[[128 126 128 127 128 128 127 126 126 127 127 126 127 127 129]
 [130 125 131 129 128 131 129 126 125 127 128 129 127 127 130]
 [129 116 139 133 124 141 129 118 121 126 128 136 122 116 136]
 [120 132 128 132 122 133 130 129 137 133 134 142 127 116 124]
 [116 133 123 130 121 128 126 129 137 132 132 138 127 116 122]
 [152 123 142 128 141 136 138 132 119 123 128 121 128 151 137]
 [134 123 132 127 130 130 129 126 122 125 126 125 126 132 131]] out 127

[[147 126 142 118 128 127 128 150 144]
 [130 125 143 140 126 128 127 143 145]
 [144 128 144 146 127 145 144 143 144]
 [143 130 146 126 132 145 127 150 145]
 [144 146 144 145 129 144 129 146 142]
 [144 145 128 149 126 128 129 141 125]
 [146 129 143 143 126 144 146 144 140]] out 150

[[122 131 121 132 117 125 128 131]
 [120 132 119 134 117 125 130 131]
 [121 131 121 134 118 124 131 131]
 [122 115 131 133 105 118 124 132]
 [124 139 110 134 119 136 111 128]
 [124 119 113 122 113 123 129 141]
 [122 132 120 132 119 122 130 130]] out 128

[[126 106 118 129 143 131 127]
 [120 119 129 128 128 127 120]
 [109 125 132 128 114 127 110]
 [137 110 136 120 125 142 122]
 [117 120 133 125 117 132 112]
 [136 111 135 122 130 137 125]
 [127 109 121 130 136 129 129]
 [128 109 122 128 141 129 129]
 [134 106 131 120 134 144 119]
 [128 118 129 130 127 121 133]
 [123 117 133 124 129 131 120]
 [113 123 129 130 111 124 116]] out 131

[[115 134 135 128 141 151 140 146 123]
 [142 121 134 124 132 125 130 132 143]
 [131 127 140 130 124 115 112 122 126]
 [118 131 130 132 120 127 131 121 124]
 [128 141 127 120 115 129 117 126 125]
 [120 112 146 122 151 119 151 127 116]
 [118 134 130 130 137 135 134 132 120]
 [128 141 135 143 138 124 119 126 135]] out 146
---
[[132  98 134 125]
 [136 112 135 125]] Answer: 136, 135

[101 152 116 126 111 144] Answer: 152, 144

[[152 125 123 113 137 115]
 [126 127 134 131 131 130]
 [127 129 141 127 139 132]] Answer: 152, 141

[139 129 132 125 124 150 134] Answer: 150, 139

[[153 107 107 146 134 141]
 [123 118 127 145 145 120]] Answer: 153, 146

[122 132 153 135 127 125] Answer: 153, 135

[125 128 153 118 124] Answer: 153, 128

[157 116 113 142] Answer: 157, 142
---
128  127  133  128
136  132  151  116
114  144  121  124
| 127

117  120  105  123  124  144  129
138  114  134  122  120  121  133
133  116  106  144  134  150  106
| 124

147  147  130  138
134  134  141  133
134  154  128  135
| 147

144  130  115  114
106  129  133  147
109  113  142  121
| 130

118  126  131  133  123  121  127
136  134  105  122  138  104  131
111  102  110  100  107  123  104
| 123

120  104  112  134
115  148  131  152
138  134  113  151
| 104

127  150  123  151  108
127  149  122  149  106
110  133  122  156  145
| 123

112  115  109  139   99  117
146  112  116  117  132  139
151  120  124  115  144  142
| 139

134  129  142  131  134  132
134  128  132  134  133  128
125  112  121  127  133  105
| 131

137  137  115  102  138
104  121  132  127  121
118  119  123  124  119
| 115
---
[[104 120 148 155]
 [125 126 131 130]
 [149 129 115 100]] Out: 104

[[141 133 129 127]
 [130 137 157 119]
 [130 140 104 149]] Out: 141

[[126 138 142 115]
 [131 115 130 111]
 [152 133 130 130]] Out: 126

[[102 149 129 146 143 149]
 [105 151 123 145 150 144]
 [101 107 151 128 111 139]] Out: 102

[[123 128 139 135 142 103 114]
 [108 121 112 118 140 111 134]
 [118 156 123 122 136 138 120]] Out: 123

[[117 105 134 133 143 113 103]
 [158 140 141 115 129 112 140]
 [145 140 132 116 129 112 135]] Out: 117

[[136 113 126 122 126 129 118]
 [140 135 126 123 132 134 149]
 [139 135 127 124 131 133 149]] Out: 136

[[138 146 106 124 115 122]
 [130 116 122 106 115 100]
 [138 124 143 133 115 100]] Out: 138
---
Q:
[[133 131 123 124 121 119 132 134]
 [122 113 130 129 122 128 132 128]
 [130 126 126 127 125 125 130 130]
 [124 130 135 137 135 137 132 132]
 [130 132 130 132 134 134 129 131]
 [129 110 129 133 122 130 141 140]
 [134 108 132 140 126 137 151 153]
 [128 125 130 130 134 136 127 127]
 [132 126 128 130 132 133 131 132]
 [123 130 133 135 132 133 131 131]]
A: 123

Q:
[[136 127 128 131 125 130 135 133 108 116 132 127 116 139 137]
 [117 120 130 134 129 126 122 124 143 118 125 128 122 133 140]
 [126 121 126 120 125 131 139 123 132 139 130 116 130 125 124]
 [123 128 124 119 126 133 130 126 117 131 114 127 126 119 129]
 [111 125 129 134 129 132 132 120 143 122 132 138 128 131 115]
 [114 127 129 118 125 126 131 134 119 133 130 130 125 137 132]
 [148 128 130 131 126 125 125 152 107 126 129 127 120 136 118]
 [140 131 125 121 127 132 131 129 130 136 137 135 128 128 128]
 [141 135 125 122 130 127 133 129 133 132 137 132 122 125 136]
 [121 133 130 128 128 121 121 127 116 135 133 139 135 115 132]
 [132 126 127 125 125 125 135 111 131 120 116 123 128 121 126]]
A: 132

Q:
[[129 124 126 126 130 131 122 127]
 [129 128 126 123 126 135 122 128]
 [129 128 156 153 142 106 123 128]
 [146 141 131 123 130 131 122 121]
 [129 128 126 123 144 131 122 132]
 [129 128 126 123 130 131 122 128]
 [128 128 126 123 131 126 122 128]]
A: 128

Q:
[[119 142 118 116 129 130 136 132 119 124 121 132 134 132 121]
 [118 125 115 121 133 112 114 118 122 124 122 123 117 118 126]
 [120 138 126 126 139 122 121 133 127 131 128 138 137 134 129]
 [129 140 117 116 129 137 139 132 122 124 121 123 129 130 120]
 [134 120 127 129 114 134 133 124 129 124 126 104 118 122 126]]
A: 134

Q:
[[119 146 137 139 146 138 110 150 119]
 [138 141 118 116 105 107 112 148 125]
 [140 112 146 122 109 128 110 144 131]
 [148 128 105 121 150 131 138 120 149]
 [132 118 148 124 120 114 132 146 150]
 [133 113 113 130 120 142 134 128 143]
 [139 141 142 135 133 123 129 146 114]
 [143 130 141 136 130 125 119 148 109]
 [139 129 108 137 140 129 132 128 143]
 [124 117 111 140 127 137 120 107 140]]
A: 124

Q:
[[128 116 144 135 130 135]
 [134 112 148 133 123 133]
 [133 113 147 133 125 133]
 [142 107 152 130 115 130]
 [128 116 144 135 131 135]
 [142 107 152 130 114 130]
 [141 107 151 130 115 130]
 [142 107 152 130 114 130]
 [136 111 149 132 121 132]
 [136 110 149 132 121 132]
 [128 116 144 135 130 135]
 [130 115 145 135 128 135]]
A: 130

Q:
[[129 122 140 126 105 114 133 125 127 131 129 147 127]
 [112 128 114 137 142 131 134 132 137 120 128 113 133]
 [136 133 146 115 123 116 127 122 111 137 119 134 141]
 [131 125 141 126 135 132 115 125 129 137 129 154 118]
 [141 114 132 116 118 131 128 126 101 129 139 126 129]
 [136 130 144 121 112 133 124 122 131 135 118 132 108]
 [114 133 115 139 143 133 132 132 139 121 128 108 131]
 [131 130 111 133 117 131 135 133 136 118 135 111 117]]
A: 131
